Rotation paths and how fast each direction turns (degrees per step)
Each turn is a multiple of 5 degrees from 10 to 175, or 0.
Each row of a path follows its step; steps can be skipped.

step 0: [ 13 -27  -9   5 -15  -4  -9  13  10  17   3  -2  18  16  -2  -6  -7  11
 -11  -5  11  11   2  -7 -28  11 -12  18  -4  -8  -6  -9   3   6   3  -7
 -16   9  -9   7   2   1]
step 1: [ 15  10  -1  20  -6  18  -7 -12  25  -2  11 -38  10   3  -3 -17  -4  14
   8  -5   6  -5  -3  -1   0   9   2  12  -6   3 -14  -4   8   5   4 -11
   6 -13   2  -2   3  16]
step 2: [  2   5  -1  -5   0  13   6 -15  -2  17   0  -1  12   6  -7  -3  -1  21
   7  -2  -6   3  16  -6  -5 -11  11   9   9  19 -21  30   3 -24   9   8
  12   1 -17 -13  -1  10]
step 3: [ 24 -19  -5 -21  -3  -6   3 -19   0  -1   9   8   8  12  -5 -12  -5   1
  -2   6  -9 -16  26  -5  -2  -5   8   0  19 -14 -19   1  13   9  -3  11
  -6   3  -4  14   9  -9]
step 4: [ 36  -9  -8   6   5  19  -9   3 -12   9  14   9  17  -2 -10 -19  -6   6
  -1  10  -1  13  -3  -6   4   7  12   3  -1   4  16  -7  -4  15  -7  12
   4 -11  15   7   1  15]
step 5: [ -1 -12 -14   2  -6  16   3  13 -16  -5 -12 -21  11 -13  -7 -13 -18  27
   0  -4  -6   1  18  16   3  -2  12  -3 -11   7  14   1   9  -1 -14 -10
  -5  -3 -21  -8   4   9]
step 6: [  2   1 -20 -17   9 -10   9 -14   3  21   6 -10 -13  -6 -10   3  -4  21
  -4  -2 -22   0  20   8   0   2 -16   6 -18 -14  -8  -5   2   9  14   5
   6 -16 -12  -6 -10   6]
step 7: [ -3 -11  18  -6  23  11 -18  -3  -5   0  11  19  -6  14 -13 -14 -21  26
   4  -1  -6 -10  -5   3  20  -5 -11   2  -7  -6 -18 -10   1  -3   2  12
  12  -7   7   6  -4   3]
step 8: [  8 -20   1 -13   6   0  -8  11  -6   4 -12   6  25  18  -9 -13  -2  20
  -5 -25  21  -2  -4   3 -11  -3 -18  -6   8   9  15  -6 -12   5   9   9
  -4  -2 -15   5   4   4]
step 9: [ 13  -4   0  -5  -3 -10  -7   5  41   1  -4 -19   3  10  13 -12 -10  12
   7  -4 -14   3  -1  10  -6  11   7   6   3  -1  14 -22   6   8   5  -1
   5  -7 -15   0   7  21]
step 10: [ -2 -15  -3  16  -1   3 -11  -4  12  14  15   8   4 -14  -7   1   0  16
  26 -13 -13   3  -7   2   0  -7  15  19   0  -1 -16   5 -11 -16  16  -2
   3 -14  -5 -17   8  17]
step 11: [ -2 -16   0 -15  -2   7   7 -25   5 -10   6  -6   4  -2 -10 -14  -9   1
  11  -5  16 -26  14   3  -7 -24   3  -4   5  -9  -1   8  -4 -19  12  22
   1 -10  -4   5  15   2]
[-1  1  2  5  5 -6 -1 -3  4 -4  4 -1  4  4  5  1  0 -2  1 -9  3  2 -2  2
 -5  3 -1  7 -4  3 -4 -2 -1 -3 -1  5  2  4 -3 -1  5  0] | 40
[-1 -1 -1 -3  0  0  2 -5 -1  0  0  6  6  2 -3  1 -1 -1  0  6  1  0 -2 -1
  7 -1 -4 -2  3  4 -5 -8 -5 -4 -1  8 -4  1 -3  8 -1 -5] | 85
